rotation steps, each row followed by its count of steps
The counts run from 0 to 264.
[156  83 130 114 119 115 111  99 128  80 108 105 141 190  76 138 126  95
 140 138 157 124 166 123 111 100 118 130 142 146  86 113  82 138  97 184
 131 165 114 141 134 109 106 136] => 117
[126 106  89 140 107 118 120 118 139  84 114 124  94 128  99 131  88 137
 110 124 144  99 122 120  82 113 139 111  96 137 100 126 119 143 132 158
 135 187  78 137 104 108 108 202] => 59
[176 101 122 118 183 103 101 154 119 172 125 107  92 145 139 160 172 127
 113 128 119 137 151 149 168 128  99 146 189 123 146 112 134 144 125 142
  65 100 115  86 122 126 117 122] => 105
[121  83  97 161 107 125  87 146 141 173 119 115  93 130 161 115 117 155
  76 106 127 130 128 124 146 131  78 109  90 113 139 107 122 171 104 123
 111 177  80  89 149 132 127 146] => 54
[112  63 128  95  62 115 122  97 153 106 108 149  99 156 104 175  95 141
  88 118 121 151 135 109 118 126 125 104 124 134 128 107 153 115 105 145
 141 192 102 117 150 144  88 159] => 175
[157 121 120 102 165 105 129 130 121 104 119 127 104 162  69 162 147 104
 145 143 121 125 165 131 129 121 152 114 175 165 100 145 133 102 125 166
 112 126 136 133  98  82  90 193] => 9
[ 94 110 133 165 168 130  92 160 147 153 108 114 123 123 102 135 129 114
 117 130 116 166 171 110 120  96  95 108  93 143 108 152 148 120  82 140
 181 172 111  96 165 107 115 162] => 242
[149 140 107 121  99 125 116 104 143 102 113 125  75 117  99 187 111 159
 118 147  95 106 131 150 110 142 137  90 156 134 130 148 174 127 134 136
 121 123  93 138  73 107  91 188] => 181
[141  95 120 168 179  98  83 156 125 176 129  71 117 144 132 121 152 111
 127 136 129 140 159 129 155 108  73 163 129 109 105 115  86 158 121 146
 114 148  95 106 154 117 145 105] => 22
[171 108 135 121 164 141 112 126 113  87 108 100 119 156  88 171 154 123
 122 140 154 106 189 173 129 127 126 105 181 151 129 123 149 160 105 141
 124 110 149  98  77  79 124 153] => 123
[155 121 123 144 150  95 148 143 150 114 130  96  70  86 125 183 118 153
 128 137 116 113 126 158  80 123 125 143 134  98 137 129 179 125 149 123
 127 108  71 112  85 130 122 191] => 74
[126 100 141 117 113 143 132 117 141  65  83 132  88 132  92 160 110 140
 106 127 148 124 152 149  85 121 160 110 143  98 126 110 196 133  91 137
 114 119 116 121 110 117  71 159] => 67
[121  83 122 109 147 134  81 138 123 146 113 119 133 174  94 147 148 108
 103 131 105 168 165 118 200 124  99  99 144 177 120 144 122 133 102 142
 142 182 139 101 145 101 113 139] => 120
[145  52 149  86  64 113 125  88 166 106 116 131  95 174 115 174 114 143
 105 132 140 158 141 121 124 135 100 123 142 114 133  92 139 133 116 154
 120 166  91 121 145 149 101 127] => 85
[136  89 114 143 107 155  75 114 138 143  97 111 136 186 109 127 125 125
  94 107 146 123 176 125 132 121  82  75 128 140 123 112 100 163  74 148
 122 170 119 105 141 120 118 119] => 233
[160  99  98 148 109 115  96 100 152 179 137  94 110 172 111 135 133 120
 140 127 130 126 163 114 112 127  57 111 138 124 100 110  87 133 112 171
  81 150  74 142 151 139 114 119] => 110
[140 103 140 125 176 130  92 151 133 190 136  99 112 146 106 165 177 116
 125 127 104 164 173 133 176 143  78 106 161 152 153 151 161 113 111 129
 107 120 139  82 139 122 127 147] => 14
[137 106  86 138 117 105 131 136 127  73 123 114  91 109 105 148  99 148
 117 132 135  96 123 141 102 111 131 132  95 134 109 132 129 168 153 136
 143 177  78 119  83 105 138 200] => 58
[129  75 102 134  95 146 107 112 155 141 133 128 125 170 114 141 127 142
 104 101 172 118 166 125  89 129  97  84  86 143 140 112 122 148  94 148
 111 188 108  90 118 140 141 171] => 142
[149 109 129 123 129 120 104 133 111  92  96 100  86 108 130 185 124 166
  95 156  94 137 120 169 175 129 126 122 156 118 141 116 179 165 129 102
 138 137 108 113  98  91 104 127] => 179
[128  69 141 151 156 132  93 171 135 164 110 101 112 126 155 130 147 151
  90 108 147 150 161 144 144 121  88 136 113  90 156  85 168 166  97 112
 128 142 115  66 151 144 136 116] => 251
[131  84 108 122 147 142  82 164 105 143 107 110 123 157 109 140 153 129
  84 124 132 137 156 129 203 130 109 105 138 173 133 126 126 165 111 121
 125 179 146  69 106  93 143 156] => 31
[108  97 124 113 163 117 103 181 102 103  98 133  90 103 115 156 106 144
  83 137  94 163 118 123 176 115 156 125 117 148 131 136 174 131 128 107
 148 170 122  92 122  90  95 178] => 64
[146 110 124 148 156 101 123 170 126 129 124  91  71  76 146 162 133 165
 101 133 121 120 138 161 116 129 109 146 115  92 161 118 178 154 137  99
 116 127  82  75  96 131 142 166] => 163
[134 139 134 161 207 115 101 188 114 120 109  72 116  95 105 149 144 132
 133 147 131 123 167 161 125 102 100 146 115 127 112 154 168 151 117 115
 168 138 117  88 108  79 138 164] => 40
[171 128 114 150 197  94 111 166 120 171 153  79  94 121 117 156 171 123
 140 145 112 126 154 141 136 129  82 139 148 147 128 149 129 126 143 131
 112 120  91  93  96 108 158 174] => 220
[122 100 115 152 127  91 114 127 159 151 123 115  76 132 125 132  98 122
 122 107 120 141 127 112  78 104 111 135 117  84 102 105 134 110 111 167
  93 134  61 149 178 153  70 144] => 77
[104  72 151 140 170 109 111 180 140 148 113 109 112 119 129 142 146 118
 108 110 148 174 181 104 128 103 105 144  91 107 138 115 165 119  90 118
 144 163 120  67 173 140 129 151] => 46
[132 113 133 144 145 114  69 121 124 148 105  83 114 152  97 144 134 112
 122 149  85 157 145 126 178 110  89 129 156 141  82 131 107 133 106 153
 147 155 102 156 171 100  75  97] => 5
[159 104 116 143 127 156 122 110 127  65  98  97 127 153  82 158 132 133
 122 132 166  93 175 160  96 121 119  93 144 139 114 127 139 168  86 144
 137 140 132 104  77 101 130 154] => 34
[163  98 121 119 129 103 122 104 119  65 109 100 107 172  73 155 116 108
 153 164 141 117 148 145 113 106 133 139 170 141  76 120 106 133 113 178
 131 147  99 166 118  96  88 147] => 206
[141  77 111 129 193 105 106 187  96 140 120 119 113 137 131 120 147 121
 102 121 164 129 147 136 164 113 136 151 126 131 133 106 116 164 125 132
  91 142 137  64 120 108 145 176] => 138
